(in the rows, 128 means zero)
Each path is a new rotation, seen through one point. The rows after it are directions, each followed by how far the rotation turns it, in degrees per step (0 if it stays put).
Each turn is a multiple of 5 degrees from 10 to 175, or 0.
Each row of a path follows its step; steps can be skipped.
Rotation 1:
step 0: [145 126 124 143 139 121 123 121 117 137 132 133 122 123 137 133 128 117
 130 133 129 135 131 131 133 128 129 126 123 132 134 116 132 123 134 121
 139 135 120 127 134 121 134 131 137 141 129 139 124 125 128 122 125 126
 131 138 129 121 135 124 133 122 128 119 119 132 128 136]
step 1: [134 117 123 129 132 121 128 119 118 138 132 123 129 116 127 135 122 121
 127 136 128 125 130 122 139 127 128 135 122 137 143 121 127 134 128 134
 138 128 124 127 131 131 150 116 125 127 125 140 133 126 124 132 128 124
 139 122 123 139 128 129 126 126 136 116 126 134 131 131]
step 3: [125 121 126 131 141 118 120 123 125 127 131 121 123 120 130 129 128 135
 131 119 130 131 124 114 127 127 123 129 135 132 126 120 117 127 129 128
 133 126 120 120 143 130 133 131 129 129 126 126 131 123 117 129 135 143
 142 138 138 128 134 127 124 122 135 132 128 147 119 129]
step 6: [142 121 128 137 128 123 124 120 119 133 127 128 123 135 124 126 128 128
 122 124 135 132 121 137 132 132 129 126 131 133 131 114 126 136 129 109
 120 119 124 137 134 140 130 119 122 141 121 134 120 128 128 119 123 130
 132 122 132 132 134 132 121 129 138 127 128 145 125 132]
step 12: [139 116 129 130 135 126 131 128 110 133 128 132 115 122 123 127 134 127
 124 135 129 131 125 127 147 120 131 128 130 125 126 123 116 132 142 127
 127 127 118 131 127 125 136 118 134 128 125 136 133 122 131 131 139 132
 136 130 135 132 132 131 123 118 135 113 123 132 131 131]
step 15: [132 124 127 127 137 125 116 121 130 133 125 108 127 127 126 131 127 128
 133 121 136 140 133 128 136 129 138 117 135 130 133 120 124 121 118 131
 137 121 124 132 137 134 141 119 121 126 123 125 128 130 138 129 128 135
 141 128 132 136 124 125 122 118 142 129 119 132 129 129]
step 17: [137 121 131 139 141 115 115 118 125 128 126 130 126 122 121 130 120 126
 120 119 129 134 130 130 131 125 113 130 131 136 128 121 121 134 127 128
 122 124 130 127 129 139 132 127 136 134 117 140 129 132 133 128 122 132
 131 139 119 138 138 120 117 129 128 124 134 139 121 128]
step 18: [138 127 127 145 143 119 119 124 113 149 122 134 123 120 129 131 117 119
 126 125 128 130 121 126 125 125 139 129 133 126 136 123 126 128 122 121
 122 126 131 133 126 129 132 116 134 134 123 127 121 122 128 122 121 130
 132 132 136 138 131 128 127 130 124 122 123 126 127 120]
Speeds:
[129 128 129 127 126 126 129 129 127 129 125 131 124 127 129 129 129 128
 128 131 128 127 127 127 129 128 129 128 127 126 128 126 127 130 127 125
 126 129 130 131 126 127 130 130 129 128 129 126 127 126 127 126 128 129
 129 126 133 129 129 128 132 129 129 128 130 127 129 129]
175
[128 127 128 128 131 130 128 128 128 128 133 129 127 125 127 125 124 127
 126 129 129 126 126 126 127 128 129 129 126 130 131 128 128 128 130 128
 128 128 128 126 128 127 128 131 130 126 130 127 129 126 127 129 131 125
 127 127 130 129 128 126 129 127 128 126 128 128 127 126]
40
[128 126 127 129 127 129 128 132 128 127 125 126 127 129 126 126 132 130
 128 126 128 126 126 128 129 131 129 133 130 129 128 127 126 127 129 126
 129 128 126 130 129 127 125 126 130 129 130 128 129 127 127 126 129 126
 127 128 130 128 127 129 126 127 130 129 129 125 127 128]
45
[128 127 130 128 126 130 128 127 131 129 127 128 126 125 127 132 127 128
 130 126 129 125 130 127 126 131 128 127 128 125 129 131 130 128 129 127
 127 130 128 129 127 126 129 126 128 130 129 125 129 130 128 129 128 127
 128 130 131 129 127 128 126 128 125 127 125 127 130 128]
130
[128 127 128 125 130 128 129 126 132 127 126 123 128 128 129 127 126 129
 131 130 128 130 128 127 129 128 127 129 128 128 129 127 128 126 127 128
 128 130 126 126 127 128 130 127 128 128 128 127 127 128 128 128 129 130
 128 127 130 123 126 129 128 132 129 128 130 128 126 124]
60
[127 128 127 129 130 127 128 127 127 126 127 128 128 128 133 128 129 127
 127 127 128 127 129 129 125 129 127 128 127 128 129 128 130 125 126 125
 127 126 130 128 128 128 125 129 129 129 128 127 129 128 126 127 128 129
 129 133 129 129 131 126 129 129 131 127 128 130 127 126]
100
